Each row is where one point has got to under a steady rotation. How many ticks took it there?
The counts run from 0 to 393.
-4; -16; -33; 34; 7; -8; -14; -16; 14; -5; -4; 0; 24; -3; 10; -25; 16
260
12; -9; -25; 0; 16; -2; 32; -12; 5; 9; -1; -11; 24; -1; 3; -32; 20
377
-3; 12; -20; 5; 26; -2; 10; -7; 6; 25; 3; -11; 42; 5; 1; -26; -5
57
-11; 18; -14; 8; 21; -10; -2; 0; 5; 35; 11; -11; 34; 15; -6; -18; -13
208
4; 6; -17; 2; 6; -17; 10; -7; 32; 43; 14; -6; 9; -6; 14; 14; -22
4
11; 10; -10; -11; 4; -19; 16; -6; 9; 37; 31; -10; -22; 2; -18; -15; 9
218
11; -25; -30; 19; -8; -12; 0; -19; 18; 0; 3; 1; -8; -11; 7; -15; 31
18
2; 3; -22; 4; 21; -2; 22; -12; 11; 20; -6; -10; 38; 4; 9; -23; 1
144
-5; 5; -8; 11; -3; -22; -16; -4; 9; 26; 34; -3; -24; 7; -15; -18; 9
40
8; 10; -15; -1; 5; -17; 9; -6; 30; 42; 19; -11; 1; -3; 10; 13; -21
390
0; -1; -14; 14; -9; -25; -18; -6; 10; 21; 32; -3; -28; -1; -15; -17; 15
189
4; -13; -30; 19; 12; -4; 7; -19; 28; 10; -8; -3; 33; -6; 24; -5; -1
322
0; 22; -10; -4; 13; -12; 15; -2; 17; 45; 17; -14; 11; 5; 2; -3; -20
300
23; -11; -20; -6; 3; -12; 32; -15; 4; 15; 13; -10; -9; -4; -8; -28; 26
224
1; -17; -34; 32; 3; -6; -9; -17; 17; -4; -8; 5; 24; -9; 12; -20; 17
23
20; -10; -18; -3; -6; -16; 25; -13; 17; 19; 21; -8; -22; -11; -2; -9; 18
310
4; -15; -17; 19; -9; -23; -13; -16; 8; 8; 21; 2; -25; -4; -8; -19; 24
340
-2; -17; -27; 27; 6; -12; -8; -12; 0; 2; 2; -1; 11; 1; -1; -38; 31
346
6; 1; -19; 5; 23; -4; 23; -9; 12; 23; -3; -9; 38; 5; 10; -21; -7
145
-3; 5; -23; 11; 22; -4; 10; -9; 0; 15; 2; -11; 38; 9; -1; -36; 7
55
10; -4; -24; 3; 17; -2; 28; -16; -2; 8; 0; -12; 20; 2; -3; -37; 21
140
13; 0; -15; -5; -4; -19; 12; -9; 27; 39; 25; -9; -20; -7; 1; 8; -3
157
-3; -2; -27; 21; 4; -10; 0; -7; 31; 26; 1; -4; 29; -2; 20; 10; -17
89
9; -25; -31; 26; -2; -13; -4; -19; 13; -4; 4; 4; 0; -9; 9; -22; 27
256
10; 0; -11; -2; 4; -17; 15; -14; -4; 20; 27; -12; -19; 3; -16; -34; 29
133
11; -8; -27; 3; 19; -1; 31; -15; 8; 14; -4; -10; 30; 1; 5; -31; 16
378
-13; 21; -9; 6; 12; -18; -10; 1; 8; 41; 26; -6; 9; 13; -10; -11; -18
360
11; 8; -13; -7; 3; -17; 14; -7; 27; 41; 25; -8; -9; -6; 7; 11; -13
155
11; -8; -20; 5; -11; -21; 5; -14; 24; 28; 21; -3; -31; -11; 4; 7; 5
11
-8; 21; -5; 4; 11; -19; -9; -2; 8; 40; 30; -8; 0; 14; -14; -12; -15
361
-17; 16; -7; 20; 4; -21; -28; 0; 16; 36; 27; -3; 5; 10; -8; -8; -11
271
0; -9; -17; 16; -10; -25; -17; -11; 15; 21; 28; 1; -28; -1; -4; -6; 13
337
3; 5; -17; 6; 0; -16; 5; -6; 33; 41; 18; -8; 2; -4; 14; 16; -22
5
19; -2; -12; -12; -2; -16; 25; -15; 13; 29; 25; -9; -24; -6; -5; -9; 17
72
-18; 14; -16; 26; 9; -17; -28; -3; 18; 29; 17; -2; 21; 7; -2; -10; -18
269
5; -21; -34; 25; 3; -4; 4; -19; 23; 0; -9; -2; 22; -10; 17; -13; 16
171
-7; 1; -15; 14; -11; -28; -23; -7; 15; 25; 32; 1; -24; -2; -10; -6; 1
187
4; 16; -4; -8; 7; -16; 16; -5; 20; 48; 23; -14; 0; 2; -1; 3; -16
302
24; -19; -24; 1; 0; -11; 26; -21; 14; 11; 9; -6; -13; -12; 5; -14; 27
313
-8; 5; -20; 21; 2; -14; -13; -6; 32; 30; 11; -2; 17; -4; 17; 12; -18
328
8; -3; -16; 9; -10; -23; -4; -9; 30; 33; 25; -2; -25; -10; 8; 11; -3
246
22; -26; -27; 13; -7; -14; 17; -23; 17; 7; 8; -3; -12; -15; 7; -15; 28
165
8; 12; -5; -12; 7; -21; 13; -4; 8; 39; 29; -14; -19; 6; -12; -13; 3
217
15; -15; -22; 9; -14; -22; 5; -16; 22; 19; 22; 0; -30; -13; 1; -2; 16
13
24; -21; -28; 0; 2; -9; 30; -19; 11; 10; 8; -11; -8; -13; 3; -17; 26
77
12; -23; -25; 16; -12; -18; -4; -20; 14; 5; 14; 4; -19; -11; 1; -16; 28
253
21; 0; -14; -12; -1; -19; 23; -12; 12; 34; 26; -10; -25; -3; -7; -8; 12
71
-3; -12; -31; 32; 7; -8; -7; -14; 25; 8; -7; 0; 33; -5; 21; -8; 2
174
-12; -2; -26; 29; 6; -10; -17; -10; 29; 18; -2; -1; 29; -2; 16; 0; -14
177
4; 5; -22; 2; 13; -7; 15; -6; 31; 35; 5; -8; 27; -1; 18; 6; -22
1
1; 4; -23; 5; 22; -3; 17; -11; 1; 13; 1; -8; 40; 9; 0; -36; 9
291
-4; 2; -24; 19; 7; -9; -5; -7; 36; 29; 1; 1; 22; -5; 22; 10; -20
90
4; -24; -32; 26; -2; -12; -9; -20; 14; -6; 1; 5; 7; -7; 7; -24; 25
257
7; 10; -7; -3; 1; -21; 0; -5; -3; 29; 36; -8; -21; 4; -21; -24; 13
130
-21; 12; -18; 27; 9; -17; -25; -1; 17; 28; 13; -1; 25; 7; 1; -9; -14
268
5; 12; -17; -2; 7; -14; 14; -5; 28; 45; 15; -9; 4; -3; 8; 10; -20
153
5; 5; -18; 9; 2; -13; 4; -6; 32; 37; 12; -6; 11; -4; 15; 15; -23
240
-5; -5; -27; 24; 3; -12; -10; -10; 31; 23; 2; -1; 24; -2; 21; 9; -15
326
-4; 1; -15; 19; -7; -21; -21; -7; 27; 32; 25; 0; -9; -7; 6; 9; -10
332
-18; 15; -17; 15; 17; -11; -16; 0; 10; 30; 12; -6; 31; 13; -5; -15; -17
356
-13; 12; -10; 18; -3; -24; -28; -5; 13; 32; 30; -1; -12; 6; -11; -8; -6
37
23; -9; -22; -6; -2; -12; 27; -16; 13; 22; 21; -7; -21; -10; -2; -18; 21
74
-14; 16; -9; 13; 2; -26; -24; 1; 11; 34; 32; -1; -7; 6; -12; -8; -8
273
-7; -9; -31; 34; 6; -8; -16; -13; 17; 5; -4; 0; 31; 0; 11; -16; 2
26
2; 14; -16; -2; 10; -10; 18; -5; 24; 43; 14; -8; 15; 4; 8; 6; -21
151
1; -7; -29; 20; 11; -6; 7; -14; 29; 18; -5; -5; 33; -2; 23; 0; -10
87
-13; 16; -15; 15; 22; -10; -2; -1; 3; 26; 5; -8; 39; 15; -4; -26; -7
206
-4; 11; -21; 5; 23; -4; 13; -6; 8; 23; -1; -13; 41; 11; -1; -22; -11
294
-13; 2; -24; 28; 16; -8; -18; -7; 6; 13; 2; -4; 39; 9; 5; -25; -2
116
14; -2; -15; 3; -11; -19; 6; -12; 27; 30; 26; -4; -26; -12; 2; 11; 1
10
-2; -2; -25; 21; 9; -4; 2; -11; 29; 21; -4; -3; 34; -7; 23; 3; -15
88
24; -23; -30; 8; 1; -8; 29; -20; 18; 5; 1; -4; -2; -11; 10; -19; 25
315
13; -24; -31; 20; 2; -6; 9; -22; 19; 0; -4; 1; 13; -9; 17; -18; 23
169
5; -20; -23; 22; -7; -18; -11; -17; 8; 0; 14; 1; -13; -9; -4; -25; 35
106
19; -5; -20; -2; 11; -11; 26; -15; -2; 15; 16; -8; -9; 1; -9; -38; 31
372
22; -10; -19; -3; 0; -16; 30; -20; 10; 17; 14; -8; -17; -13; -2; -17; 24
75
1; -5; -10; 17; -10; -26; -18; -8; 6; 20; 30; 0; -28; -1; -13; -18; 20
190
-7; 22; -12; 4; 15; -13; 2; -2; 11; 42; 19; -10; 22; 13; -8; -11; -18
210
-16; 7; -19; 30; 7; -19; -26; -3; 19; 23; 11; -1; 22; 5; 3; -4; -15
31
7; -18; -21; 22; -7; -21; -14; -20; 6; 2; 17; 2; -13; -5; -5; -28; 33
342
13; -5; -14; -6; 9; -13; 23; -12; -3; 19; 19; -9; -10; 1; -12; -31; 29
371
-12; 8; -13; 20; 0; -19; -28; -2; 23; 32; 19; 4; 4; 0; 6; 6; -19
182
7; -4; -23; 10; 16; -5; 15; -15; -6; 7; 5; -12; 17; 5; -7; -42; 24
287
16; -4; -11; -5; 8; -15; 18; -12; -1; 19; 27; -11; -20; 0; -17; -33; 26
370
13; -16; -35; 14; 10; -1; 22; -20; 19; 6; -8; -5; 25; -6; 19; -14; 14
82
0; 16; -14; -3; 7; -9; 13; -3; 25; 44; 16; -9; 5; -1; 11; 5; -22
152
-17; 5; -22; 30; 8; -15; -27; -5; 20; 20; 7; -2; 25; 7; 8; -8; -12
30
-2; 3; -19; 17; -4; -19; -13; -8; 33; 31; 21; 0; -2; -5; 11; 18; -19
94
-12; -5; -25; 32; 10; -9; -18; -9; 13; 8; -3; -4; 34; 3; 11; -18; 0
263
16; 1; -15; -8; 2; -17; 18; -11; -2; 23; 27; -12; -18; -1; -17; -28; 22
369
2; 8; -16; 1; 5; -14; 11; -3; 31; 39; 12; -8; 8; -2; 10; 12; -19
389
-6; -11; -31; 30; 7; -8; -11; -10; 27; 12; -2; 0; 34; -1; 19; -5; -7
175
11; -13; -20; 12; -18; -22; -3; -14; 25; 18; 22; -1; -30; -13; 2; -1; 16
249
17; -9; -21; -1; 14; -6; 27; -15; -1; 7; 7; -10; 3; -2; -8; -34; 29
374
-12; -2; -26; 31; 14; -9; -17; -12; 6; 7; -2; -3; 34; 2; 2; -32; 7
114
20; -12; -21; 0; -8; -18; 14; -17; 22; 23; 22; -4; -30; -12; 3; -1; 17
161
0; 16; -5; -5; 4; -21; -2; -2; 1; 36; 32; -12; -16; 6; -17; -19; -2
364
8; -18; -25; 20; -7; -18; -14; -18; 9; 2; 18; 0; -20; -6; -3; -21; 28
105
-2; 15; -6; -2; 2; -22; -6; -3; 1; 34; 34; -6; -19; 8; -18; -15; 2
128
8; -10; -29; 4; 19; -1; 28; -18; 17; 13; -8; -10; 36; -4; 18; -15; 2
232
3; -9; -21; 18; -2; -21; -13; -12; -1; 8; 22; -2; -20; -1; -15; -35; 31
193
4; -3; -14; 5; 6; -16; 4; -14; -7; 13; 23; -8; -17; 2; -21; -39; 31
282
-13; -2; -25; 30; 12; -11; -21; -7; 12; 12; 1; -2; 33; 4; 10; -17; -2
264
-8; 7; -9; 15; -4; -26; -23; -5; 10; 31; 33; -4; -21; 3; -13; -16; 3
39
17; -20; -22; 12; -10; -22; 2; -15; 20; 14; 20; -2; -27; -14; 4; -4; 22
14
-20; 21; -12; 17; 13; -18; -20; -1; 10; 33; 18; -4; 19; 14; -7; -13; -18
121
9; 4; -8; -7; 4; -15; 14; -10; 0; 25; 31; -13; -24; 8; -18; -27; 20
368
8; -11; -19; 15; -14; -25; -14; -12; 19; 16; 29; -1; -30; -10; -2; -7; 15
101
-1; -4; -21; 13; 16; -7; 10; -14; -7; 4; 2; -10; 29; 5; -6; -44; 19
52
-2; 1; -16; 14; -8; -21; -13; -12; 32; 34; 24; 0; -18; -8; 8; 14; -11
96
22; -20; -29; 4; 5; -6; 31; -21; 14; 5; 1; -10; 6; -9; 13; -20; 24
79
0; 21; -6; -6; 10; -18; 8; -2; 6; 44; 31; -11; -11; 7; -10; -11; -8
215
-12; 23; -5; 10; 10; -25; -17; 0; 9; 39; 29; -7; 1; 10; -11; -13; -13
124
13; -20; -20; 15; -12; -19; -2; -15; 19; 13; 18; 2; -27; -11; 4; -7; 24
251
18; -4; -16; -6; -3; -19; 23; -16; 16; 28; 26; -8; -25; -5; -2; -6; 9
308
-5; 16; -15; 4; 23; -5; 11; -2; 8; 35; 11; -15; 32; 12; 2; -14; -17
60
9; -18; -23; 18; -11; -22; -14; -16; 14; 10; 23; 0; -27; -11; -3; -15; 24
103
2; -5; -30; 16; 11; -4; 9; -16; 27; 17; -6; -5; 34; -6; 22; -3; -5
86
17; 2; -13; -12; 3; -16; 21; -9; 7; 31; 28; -11; -24; -1; -12; -22; 16
220
-3; 5; -12; 20; -9; -27; -22; -5; 15; 24; 34; 4; -26; -1; -11; -10; 10
188
3; 6; -24; 4; 23; -3; 23; -12; 18; 30; 0; -12; 38; 2; 15; -10; -13
383
12; -4; -15; -3; 6; -12; 18; -11; -7; 17; 22; -11; -13; 6; -17; -33; 28
134
4; -4; -30; 8; 15; -3; 16; -8; 26; 25; -6; -8; 33; -3; 20; -3; -11
235
24; -19; -22; -2; 0; -14; 26; -21; 16; 16; 15; -6; -18; -14; 2; -16; 24
312
-3; -7; -28; 24; 6; -7; -7; -12; 32; 22; -1; -2; 28; -5; 24; 6; -14
325
3; -15; -27; 23; 0; -17; -12; -17; 0; 0; 10; 0; -1; -4; -6; -34; 33
344
8; -10; -32; 17; 12; -5; 10; -17; 23; 13; -9; -4; 34; -5; 24; -7; -1
85
-18; 13; -18; 22; 19; -12; -21; -1; 8; 22; 9; -3; 33; 11; 2; -22; -11
118
2; 6; -25; 9; 16; -7; 17; -6; 28; 33; 1; -6; 32; -3; 16; 3; -18
0
15; -29; -32; 19; 0; -8; 12; -22; 18; 1; 1; 3; 3; -12; 13; -18; 24
168
1; -9; -21; 20; 9; -12; -3; -17; -4; 0; 10; 0; 6; 4; -10; -43; 33
197
18; -14; -25; 6; 16; 0; 28; -18; 16; 9; -7; -10; 26; -2; 12; -20; 13
230
24; -14; -21; -5; -4; -16; 26; -18; 18; 15; 20; -7; -19; -9; 2; -9; 23
311
-4; 21; -13; -2; 23; -7; 10; -1; 15; 42; 15; -9; 29; 10; 1; -10; -19
61
-1; -7; -28; 25; 9; -10; 0; -12; 30; 19; -4; 0; 29; -3; 22; 0; -11
324
-16; 15; -7; 17; 3; -21; -26; 0; 12; 39; 28; -6; 0; 10; -6; -7; -13
272
-7; -7; -25; 28; 12; -8; -10; -13; 0; 0; -3; -3; 30; 3; -2; -36; 19
349
9; -4; -14; 4; 10; -11; 10; -11; -8; 9; 16; -7; -3; 4; -17; -44; 34
284
19; -15; -22; -2; 12; -5; 32; -21; 6; 11; 4; -12; 1; -3; 0; -28; 27
226
9; -1; -27; 2; 19; -3; 27; -14; 4; 13; -2; -9; 32; 5; 4; -31; 9
142
5; 11; -18; 4; 14; -6; 15; -8; 26; 38; 5; -10; 25; 1; 14; 7; -24
386
9; -24; -35; 21; 5; -7; 6; -21; 19; 0; -8; -2; 18; -11; 16; -18; 19
170
14; 5; -11; -12; 1; -19; 21; -11; 12; 37; 29; -14; -23; -2; -7; -8; 6
70
3; -20; -28; 28; -2; -13; -12; -16; 5; -3; 6; 2; 3; -5; 1; -34; 29
108
10; 7; -15; 0; 1; -19; 7; -9; 28; 40; 25; -6; -13; -9; 5; 13; -13
392
14; -8; -20; 2; 14; -7; 25; -15; -6; 9; 8; -11; 8; 1; -9; -39; 27
138
10; -8; -17; 10; -15; -23; -1; -12; 28; 25; 28; 0; -31; -13; 5; 10; 2
247
-6; 11; -19; 9; 24; 0; 13; -5; 3; 21; 2; -10; 37; 10; 1; -30; 2
56
4; -6; -22; 9; 19; -7; 14; -14; -5; 6; 1; -10; 23; 6; -7; -42; 23
288
15; -5; -15; -1; 10; -10; 21; -13; -8; 12; 18; -8; -3; 1; -15; -41; 33
136
6; -10; -19; 12; 7; -13; 6; -10; -10; 5; 15; -8; 0; 6; -12; -46; 35
48
24; -14; -25; -6; 8; -5; 32; -18; 4; 13; 8; -8; -5; -7; -1; -26; 26
225
13; -6; -18; 1; 11; -9; 25; -16; -3; 9; 9; -13; 3; 3; -11; -40; 27
137
